0: [154 123 129 177 161 158  94 141 100 109 115 190 130  99 173  95  95 112
 222 194  85 155 177 122 125 152 102  34 141 102 116 129]
1: [136 187 104  63  50 157  63 128 159 146 146 147 143 204 141 131 160 120
 146  28  78 152 188 171 194 147  99 108 162 172 189 158]
2: [159  76 169 139 121 154 113 164  71 172 166  97 116 138  53 204 176 184
  73  94 134  98  76 160 119  58 159 133  56 115 104  61]
3: [138 111  97 118 137 116 143 129 103 111  96 120 131 149 158 111 138 135
 115 125 117 150 154 151 122 108 163 176 109 139  96 144]
4: [ 46  89 128  67 142 181  82  89 145 118 125 138 196 177 120 185 117 169
 146  74 106 120 149 131 172 174 110 154 178 116 130 175]
5: [146 110 134 130 179 130 165 148  90 131  97 113 125 136 100 112 142 121
  85 138 141 133 115 131  79 109 150 147 114 118 143  88]
6: [140 174  65 116  87 102  90 112 172 102 106 157 143  91 165 103  90  99
 162 104 102 187 164 145 153 176 113 135 147 140 154 160]
7: [141 105 157 135 140 112 177 157 132 168 109  97  94  95 145 143 120 150
  62 123 169 108  63  99  62 117 201 165 103 120 141  96]
8: [ 75 129  74  95 158  88 156  97 156 115 119 145 137  79 185 104  91 125
 142 135 152 191 170 126 138 147 119 132 185 158 127 148]
9: [150 140 154 189 151 134 165 172  87 108 158  81  81 140 103 149 131 155
 105 120 127  79  95  84  97 115 133 119  58 115 135  70]
10: [164 113 108 150 109 128 129 160  87 146 140 107 186 143 132 148 140  99
 176 134  90 126 137 136  94 111 108 120 147 110 131 146]
11: [107 159  70 187  76  43 145  72 156  47  57 160 113  80 180 104  83  75
 151 186 180 176 184 150 137 195 122  79 136 192 142 131]
12: [149 101 178  95  80 189 137 168 107 194 154 115  83 173  93 190 199 158
  86  91 124  93 105 164 152 113  88 127 124 130 131 104]
13: [ 78 172  84 109 123  53 153  85 181  41  86 153 145  53 178 114  71  65
 132 150 187 198 146 105 165 168 119 157 182 212 181 140]
14: [144 194 128 197 123 142  99 108 120 143 163 154 152 159  93 162 112  83
 200 173  26 123 191 199 155 111  46  52 180 117 128 161]
15: [201 107 196 199 105 143 172 190  97 182 166 106  62 164  54 180 166 179
  88 101 120  70  72 132 112  76 135 144  74 109  82  47]
16: [147  90 124 185 117  34 174  77 116  79  89 112  83  91 110  86 101  88
  93 197 187 111 116  59  85 148 173 121  67 176 178 128]
17: [ 75 182 137  70  85 210  60 157 142 156 164 173 215 181  78 200 179  93
 167 109  55 104 182 205 216  95  74  95 160 101 156 217]
18: [ 52 195 158  79  57 167 103 158 157 144 181 180 171 208  75 194 184 131
 177  42 109 133 182 233 180  84  82  94 142  89 109 110]
19: [127 136 135 113  94 137 116 127 106 166 187 124 122 166 111 202 187 154
 111  87 104 108  96 169 144  71 109 155 128 131 103 106]
20: [145 106  77  91 138  60 185 117 166 111  54 154 136 139 158  98 107 101
  94  88 193 162 100 119 117 161 174 184 162 141 143 137]

[ 62 175  85  75  89 152  76  98 149 123 119 138 138 140 172 103  92  66
 160 133 118 184 179 132 144 146 118 121 135 123 158 193] 6 8
[ 95 159  46  88  84 108 108  83 156  76  89 153 127  88 173  68  73  66
 142 132 124 176 164 137 150 180 159 126 170 138 172 175] 6 8
[121 202 118  72  59 141  78 127 183 133 159 139 165 169 131 153 131 118
 165  67 103 132 188 198 176 143  93  92 151 110 123 142] 1 18
[ 91  61 171 110 166 142 209 172  33 157 129  62 115 195  53 199 141 197
  36 132 183  84  70 107 122  46 175 199  53  98 123 118] 2 7
[ 93 139 118 150 154  30 191  61 173  70  64 172 134  71 164  74  42 119
 118 195 233 160 143 101 139 183 121 146 155 192 250 175] 13 11
[172  91 102 202 194  59 163  81 140  98  55  97  98  76 163  95  65  64
 140 172 151 129 139  72  55 182 208 149 114 143 136 133] 16 20
[ 59 131 161  91 116 134 120 123 160 152 144 109 139 176  88 190 173 155
  90 102 138 117  56 156 128 122  88 214 169 142 101  90] 19 12
[123  87 158 105 190 205 133 228  78 184 221  89 147 161  74 196 216 203
  83  57  98  84  89  85 137  58 157 158  57  78 114  58] 2 15
[251  96 149 197 143  76 168 150  97 161  85  95  85  81 135  97  85 101
 116 140 137  58  55  86  75 144 209 135  97 123 132  84] 7 9
[135 138 132 130 148  94 115 111 137 119  92 109 140 126 155 124 130 138
 157 135 153 148 117  89 128 128 153 157 120 141  99 130] 3 5
